Each path below is one point turned by a fixed rotation once a step. After each direction that follows a path, write how fast that rotation turns it, in degrees each step (0 if it stays still).
Each turn is a multiple of 5 degrees from 10 to 175, or 0.
Each row of a path follows its step; steps can be skipped.

step 0: -.05,.06,.06,-.20,.05,.14,.17,.27,.21,.12,-.02,.04,.06,-.17,.04,-.10,.08,.06,.22,-.07,-.16,.32,-.14,.05,-.11,.12,.12,.26,.15,.11,.10,-.01,.02,-.07,.12,-.02,-.14,.08,.08,-.01,-.05,.15,.02,.09,.05
step 1: .09,.06,-.12,-.18,-.17,.22,-.03,-.03,.29,.08,.00,-.15,-.23,.02,.00,-.06,-.07,.19,.15,-.13,-.02,.12,.08,.16,-.05,-.17,.10,.17,.13,-.20,-.01,-.05,-.23,.01,-.07,-.04,-.12,-.02,.03,-.13,.04,.09,.02,.26,-.08
step 2: .02,-.09,-.16,-.16,.04,.25,.07,-.13,-.01,-.01,-.08,-.09,-.08,-.02,-.03,.09,-.08,.08,.03,-.07,.23,.19,-.03,.05,-.26,-.11,-.14,-.16,.15,.17,.00,.14,.05,.09,-.06,.03,-.04,-.09,.04,.00,.04,.10,-.16,.43,.06
step 3: .10,.17,.08,.05,.01,.06,.12,.24,.10,-.18,-.13,.22,.05,-.16,.07,.22,.10,.13,.00,.26,.16,.20,-.05,.04,-.12,-.06,.02,-.07,-.01,.10,.02,.10,-.08,-.12,.04,.10,-.11,.01,.14,-.08,.17,.07,-.08,.32,-.09
step 4: .11,.28,.02,-.06,-.26,-.09,-.10,.03,.14,.05,-.04,.24,.14,.05,.06,.18,.03,.07,.04,.02,-.06,.08,-.06,.08,-.26,-.12,-.16,-.04,.07,-.08,-.02,.22,-.24,.16,-.10,-.13,-.02,.10,-.08,-.12,-.06,.08,.11,.13,-.20
step 5: .28,.16,.00,-.02,.14,.00,.03,-.24,.02,.09,-.12,.01,-.08,.15,.10,.19,-.06,.21,-.04,-.02,.09,.06,-.14,-.23,-.23,-.09,-.10,-.18,.08,-.01,-.11,.05,-.03,.20,-.22,.05,.11,-.14,.03,-.06,.14,-.08,.14,-.04,-.12
step 6: .05,.18,.07,.05,.20,.04,.09,.06,.03,.02,-.16,.19,.13,-.08,-.07,.04,-.08,.33,-.07,.01,-.02,.17,-.13,-.19,-.12,.15,.00,-.12,-.05,.18,.02,.15,-.03,.01,.03,.23,.23,.11,.08,.23,-.13,.00,.18,-.03,.03
step 9: -.29,-.05,-.02,-.03,.21,.18,-.02,.14,-.11,-.08,-.02,-.20,.17,-.13,.05,-.06,-.02,.39,.02,-.08,.17,-.05,-.10,-.08,-.10,.15,.08,-.06,-.04,.01,.02,.02,-.10,-.01,.05,.22,.11,-.13,.08,-.06,.25,-.12,-.10,.10,.03
step 10: -.31,.18,.08,-.08,.04,-.01,-.32,.16,.14,.07,.02,.07,.23,-.21,-.01,-.04,-.12,.05,-.03,.07,-.12,-.05,.08,.14,-.07,.11,.16,-.22,-.03,-.10,-.05,.04,-.16,.05,.13,.09,-.07,.12,.06,-.12,.10,.09,-.17,.16,.05
step 11: -.05,.05,.01,-.15,-.01,-.06,-.22,.02,.11,.21,.08,-.18,.20,-.09,.01,.03,-.11,-.07,.12,-.02,-.08,.07,-.28,-.06,.00,-.06,.04,-.19,.12,-.01,-.07,.03,-.07,.09,-.13,-.21,-.16,-.10,-.05,-.23,.31,.01,-.18,-.06,-.17
step 12: -.11,-.05,.00,.09,.24,.11,-.04,-.08,.07,.25,.05,.05,-.05,-.23,.00,.14,-.30,.15,.37,.08,.08,.17,-.08,-.09,-.06,.08,-.09,-.02,.13,.12,-.08,-.08,-.08,.00,.05,-.07,.12,-.02,.09,-.18,.09,-.15,-.05,-.08,-.10
Directions:
-.03,-.07,.01,.02,.06,.07,.03,-.05,.03,.04,-.02,-.02,-.01,.00,-.02,.06,.00,.01,.01,-.02,.01,-.10,.02,-.02,.00,-.02,.00,.00,.01,-.05,.01,.07,.00,-.02,-.05,.08,.03,-.02,.02,-.05,-.06,.01,.02,.02,.02
100
-.04,.03,.06,.00,-.01,-.02,.05,.03,.03,-.06,.00,.02,.00,-.04,-.01,-.03,.00,.00,-.01,-.03,-.03,-.06,-.01,.06,-.02,-.04,.03,.05,-.02,.02,-.05,-.01,-.11,.01,.04,-.01,.01,.08,.07,-.05,-.04,.00,.04,.00,.01
115
-.01,-.02,-.03,.01,-.07,.01,.06,.05,-.06,.00,.05,-.07,.02,-.02,.04,.05,-.05,.02,-.02,.04,.00,-.02,.04,.06,-.03,-.02,.02,.02,-.08,-.01,-.01,.01,-.01,.02,-.01,.02,-.02,-.05,-.02,.04,.00,-.02,-.03,.08,.04
55
.05,.01,-.02,-.04,-.08,-.02,.00,-.02,-.01,.07,-.04,.00,.00,.00,.01,-.01,-.05,-.06,-.01,-.06,-.01,-.04,-.02,-.01,.03,-.03,.04,-.02,.01,-.10,.04,.06,-.05,-.02,.02,-.08,.00,-.01,.00,.00,.05,.01,.05,.01,.01
110

step 0: .13,-.04,-.05,.22,-.05,-.02,.24,.23,.05,-.11,-.06,-.14,-.17,.11,.24,-.02,-.02,.15,-.02,-.03,.06,-.15,-.06,.10,.01,.08,-.14,-.08,-.14,-.25,-.04,-.24,.30,-.05,.01,.00,.13,-.02,.10,-.16,.15,.11,.05,-.13,.13
step 1: .17,-.06,-.18,.19,-.07,.05,.29,.01,.25,-.17,.11,.17,-.23,.23,.07,.02,.08,-.04,.01,-.10,-.10,-.20,.04,.00,-.03,.10,-.02,.05,-.04,-.09,-.08,-.11,.08,.10,-.21,.15,.09,-.24,-.11,-.11,.05,-.07,.19,.11,-.05
step 3: .16,-.10,-.03,.11,.18,-.09,.21,.13,.10,-.06,-.01,.03,-.10,-.03,.10,-.29,-.16,-.23,.15,.04,.17,.11,-.09,.02,-.12,.10,.00,-.09,-.25,-.19,-.03,.19,.08,.02,-.08,.01,-.15,-.03,.10,.15,.19,-.01,.24,.13,-.08
step 5: -.24,-.05,-.09,.11,-.10,.00,.32,.29,-.04,.02,-.01,.06,-.13,.07,-.19,-.08,-.13,-.20,.21,-.07,.00,-.07,-.06,.10,.01,-.05,.07,.13,-.14,.12,.02,-.25,-.12,-.04,-.12,.01,-.24,.06,.01,.01,.21,-.03,.15,-.15,.10
step 6: -.17,.01,-.03,.16,.08,-.24,.23,-.05,-.02,.12,-.07,-.18,-.15,.00,-.06,-.14,.01,-.09,-.04,.05,-.04,-.30,-.11,-.09,-.09,-.25,-.19,-.15,-.10,-.04,.03,-.08,-.15,-.10,-.25,-.03,-.06,-.02,-.01,-.03,.23,-.04,.18,.02,.18
step 7: -.03,.24,-.03,-.02,-.06,.09,.17,.07,.09,-.04,.16,.18,-.03,.04,.07,.03,-.07,-.16,-.15,.14,.03,-.06,.03,-.02,-.16,-.04,-.01,-.30,.05,-.06,.11,-.09,-.08,-.17,-.19,-.01,-.05,.06,-.05,-.02,.34,-.13,.17,.17,.32
step 8: .03,.01,-.15,-.14,-.12,-.09,.28,-.08,.11,.20,.20,.07,-.10,.10,-.04,-.16,-.05,-.17,-.24,.09,-.01,.06,.16,.12,-.12,-.05,.20,-.17,-.02,.00,.14,.01,-.27,-.06,-.02,-.17,-.07,-.25,.08,.03,.08,-.07,.10,-.16,.10
step 9: -.16,.26,-.04,.09,-.07,-.07,.25,-.04,-.08,.14,-.07,-.12,-.06,.02,-.06,.12,-.17,-.29,-.13,-.16,.05,.17,.05,-.03,-.17,-.01,.03,-.06,-.15,-.18,.12,.18,.09,.01,.16,-.22,-.07,-.16,.15,-.07,.19,.00,.03,-.09,.15
step 10: -.10,.30,-.11,.27,.19,.04,.11,.14,.12,-.04,-.10,-.10,-.03,.29,.00,.05,.11,-.17,-.05,-.04,.09,-.05,.15,.03,-.03,.08,.04,-.31,-.10,.02,.10,-.01,.06,.08,-.08,-.11,-.01,-.13,.15,.15,.07,-.07,-.14,-.26,.11
step 11: -.07,.11,.04,.10,-.25,-.06,.08,.18,.10,-.14,-.01,-.10,-.09,.20,-.20,.17,.04,-.16,-.19,-.02,-.14,.00,.18,-.06,-.02,.05,-.11,-.13,-.25,.04,-.13,-.09,-.06,-.17,.02,.19,.10,-.24,.01,.08,.06,-.24,-.03,-.21,.05
step 12: .03,-.15,.21,-.01,-.09,-.01,.24,.12,.16,-.10,-.25,-.20,-.09,.01,.08,.00,.08,-.19,-.08,.07,-.03,.02,.11,.14,.04,-.07,-.07,-.22,.00,-.06,-.28,-.13,.10,-.10,.10,-.07,-.02,-.32,.01,-.07,.11,.01,.00,-.06,.26
Directions:
.04,.00,.03,.04,-.04,.02,.00,.00,.01,.02,.08,.09,-.01,-.02,.01,.03,.03,-.04,-.07,.03,-.03,-.03,.04,.06,.00,.03,.00,.04,.01,.11,.01,-.02,.01,.02,.01,.06,.00,.01,.04,-.01,-.01,-.05,.04,-.05,-.02
110
-.06,.06,.00,.03,.09,.02,.01,-.03,.03,.00,.00,-.04,-.02,.06,-.04,.00,.06,.00,.03,-.03,-.03,-.04,-.01,-.01,.02,-.01,-.03,.07,.00,.03,.00,.03,.00,.00,-.04,.08,.07,.01,-.03,.02,.00,-.08,-.01,.03,.06
80
-.02,.07,.01,-.01,.02,-.01,.03,.02,.04,.02,-.02,.00,.03,.03,-.06,.08,.05,-.02,-.03,.09,.01,-.01,.00,.03,-.04,.02,-.03,-.02,-.02,-.01,.00,.00,-.02,-.03,.09,-.05,.03,-.04,-.02,-.02,-.09,.01,-.05,.00,.02
25
-.01,.00,-.02,-.01,-.06,.05,.01,.04,-.02,-.02,-.04,-.03,-.02,.01,.01,-.04,.06,-.05,-.02,-.05,.03,-.04,.01,.00,-.04,.04,.01,-.03,-.05,.04,-.04,.07,-.01,.04,.03,.05,-.02,-.01,.05,.04,-.01,.02,-.07,.09,-.05
45
.03,-.04,.02,-.05,.05,-.01,.00,.03,-.03,.04,.02,-.06,-.03,-.04,-.07,-.07,-.05,-.01,-.01,.00,-.08,-.03,.01,.00,.03,.02,-.01,.03,-.06,-.01,.00,-.01,.00,-.04,.10,-.01,.04,.00,.07,-.01,.01,-.01,.03,.00,.02
120
.01,-.01,.01,-.06,-.05,-.06,.00,.02,.02,-.05,-.01,.02,-.03,-.01,-.06,.01,.08,.03,-.04,.03,-.04,-.08,.01,.00,.06,-.04,.02,-.05,.04,-.03,-.05,-.02,.02,.04,-.02,.02,.02,.01,-.03,-.04,.06,.02,.03,.06,.02
65

step 0: -.23,.08,.05,.12,.02,.07,.03,-.10,-.10,-.01,.08,-.10,-.05,-.05,-.06,.08,-.12,-.32,-.03,.06,.05,.07,.19,.23,-.04,.12,-.10,-.17,.03,.16,.29,-.08,.06,-.12,-.08,-.33,.11,.05,.02,.00,-.08,-.02,-.05,.21,-.01
step 1: .01,.12,.01,-.07,.17,.28,-.26,.10,.18,-.03,-.02,.05,.00,.01,.10,-.01,-.18,.05,-.12,-.11,-.11,-.10,-.02,.12,.19,-.10,.31,.08,.11,-.04,-.04,-.17,.17,.04,.11,-.03,-.16,.10,.10,-.11,.08,.24,-.10,-.05,.11
step 2: .06,-.10,.04,-.05,.23,.15,.19,-.07,.20,-.11,-.09,.05,.05,.20,-.16,-.08,-.03,-.09,.03,.09,.21,-.21,.01,-.10,-.03,.01,-.30,.12,-.04,.08,.30,.04,.02,-.02,.15,.05,.02,-.02,.12,.26,-.10,.09,.09,.04,-.02
step 3: -.07,.07,.32,-.01,-.15,.08,.04,-.17,.02,.11,-.10,-.03,-.21,-.14,-.04,.06,.05,-.24,.23,.15,-.26,-.09,-.12,-.01,.13,.15,.00,-.09,.05,.10,-.15,-.20,.19,-.16,-.07,-.05,-.01,.06,.06,.11,.05,.01,-.10,-.12,.09
step 4: -.19,-.02,-.06,-.15,.15,.19,.17,.03,.18,.06,-.14,-.15,-.04,.19,.17,-.09,.01,.22,-.15,.13,-.01,.07,-.01,.29,.00,.13,.09,-.05,-.12,-.14,.07,.27,.12,-.04,.04,.04,-.11,.00,.12,-.07,.05,-.03,-.13,-.14,-.14
step 5: -.06,-.12,-.11,.07,-.02,-.05,.01,-.11,-.14,-.08,.00,.04,-.11,.01,-.20,-.06,-.04,-.09,.08,-.05,.31,-.22,-.03,.01,-.16,.20,.03,.14,.20,.23,.04,.02,.11,.07,.12,-.09,.08,.14,.01,.09,.14,-.05,-.40,.04,.06
step 6: -.05,-.03,.03,-.07,.02,.10,-.03,.09,-.08,-.02,-.17,.31,-.07,-.09,-.02,-.07,-.08,.03,-.16,.01,-.14,.06,.04,.19,.13,.03,.09,-.13,.00,.14,-.15,.09,.21,.10,-.11,-.24,-.06,-.06,.05,.30,-.01,.06,.26,-.16,.19
step 8: -.30,.08,-.10,-.03,.06,.11,.00,-.01,-.17,-.01,.03,-.07,-.21,.15,-.08,.25,-.02,-.14,.27,.21,-.01,-.12,.13,.09,-.14,-.08,.06,.09,.12,.05,-.21,-.01,-.16,-.03,.04,.06,.14,-.02,.09,.24,.05,-.06,.09,-.11,.13
step 9: -.18,.09,.01,.14,.17,.03,.08,-.07,.20,-.08,.16,.01,.12,-.02,.05,-.11,-.01,.13,-.01,.08,.08,.13,-.06,.25,.01,.22,-.01,-.15,.02,.14,-.09,-.13,-.06,.04,-.28,-.20,-.18,.01,-.17,-.01,.01,.27,-.01,-.17,-.07
step 10: .10,-.06,.02,-.08,.14,.06,-.01,-.16,-.04,-.21,-.04,-.03,.00,-.18,-.22,-.01,-.02,.20,.00,-.15,.09,-.18,-.09,.09,.10,.02,.10,.05,.02,.00,-.06,-.04,-.19,.20,.30,.26,.09,.05,.22,-.03,.16,-.02,-.02,-.25,-.01
step 12: -.09,-.07,-.07,-.08,-.20,.08,-.03,-.26,.04,-.14,-.05,-.22,-.10,.00,.15,-.01,-.11,-.01,-.27,-.11,-.21,.15,.05,.05,.13,.26,.18,-.15,.02,.14,-.09,-.19,-.16,-.11,-.13,-.04,.14,.04,.04,-.14,.03,-.05,-.03,-.08,-.05
Directions:
.01,.00,.05,.02,.01,.00,-.04,.01,.03,.00,.00,-.06,.00,.02,-.05,.04,.00,.10,-.05,-.03,.02,.04,.06,.01,.07,.02,-.04,.07,.01,-.06,-.06,.05,.02,-.01,.04,.03,-.02,.02,.06,-.04,.02,.03,-.01,.02,-.02
125
-.03,.03,-.02,.01,.06,-.05,-.07,.01,-.03,-.03,.03,.03,.06,-.05,-.04,-.02,-.03,.02,.00,-.01,.05,-.03,.01,.08,-.03,-.03,.00,-.05,-.03,.00,.03,.03,.05,.06,.00,-.02,.00,.05,.00,-.07,-.01,.00,-.06,-.03,.04
80
-.01,.01,-.02,.08,-.05,-.03,.06,-.02,.02,-.01,-.03,.03,.03,-.02,-.05,.02,-.01,-.01,-.05,.03,.06,-.04,.01,-.04,.01,.07,.01,-.02,.00,.01,.04,-.01,-.03,-.04,-.05,.01,.04,-.04,.04,-.07,-.05,.07,-.05,.03,-.03
155
.10,.07,.03,-.08,.01,.04,.01,.04,.00,-.03,-.04,.00,-.02,-.03,-.05,.00,.01,-.02,.03,.01,-.03,.06,.00,.07,.01,.06,.01,-.02,.02,.03,-.02,.01,-.05,.03,.00,-.02,-.01,-.04,-.03,-.05,-.08,-.01,-.03,.03,-.01
120
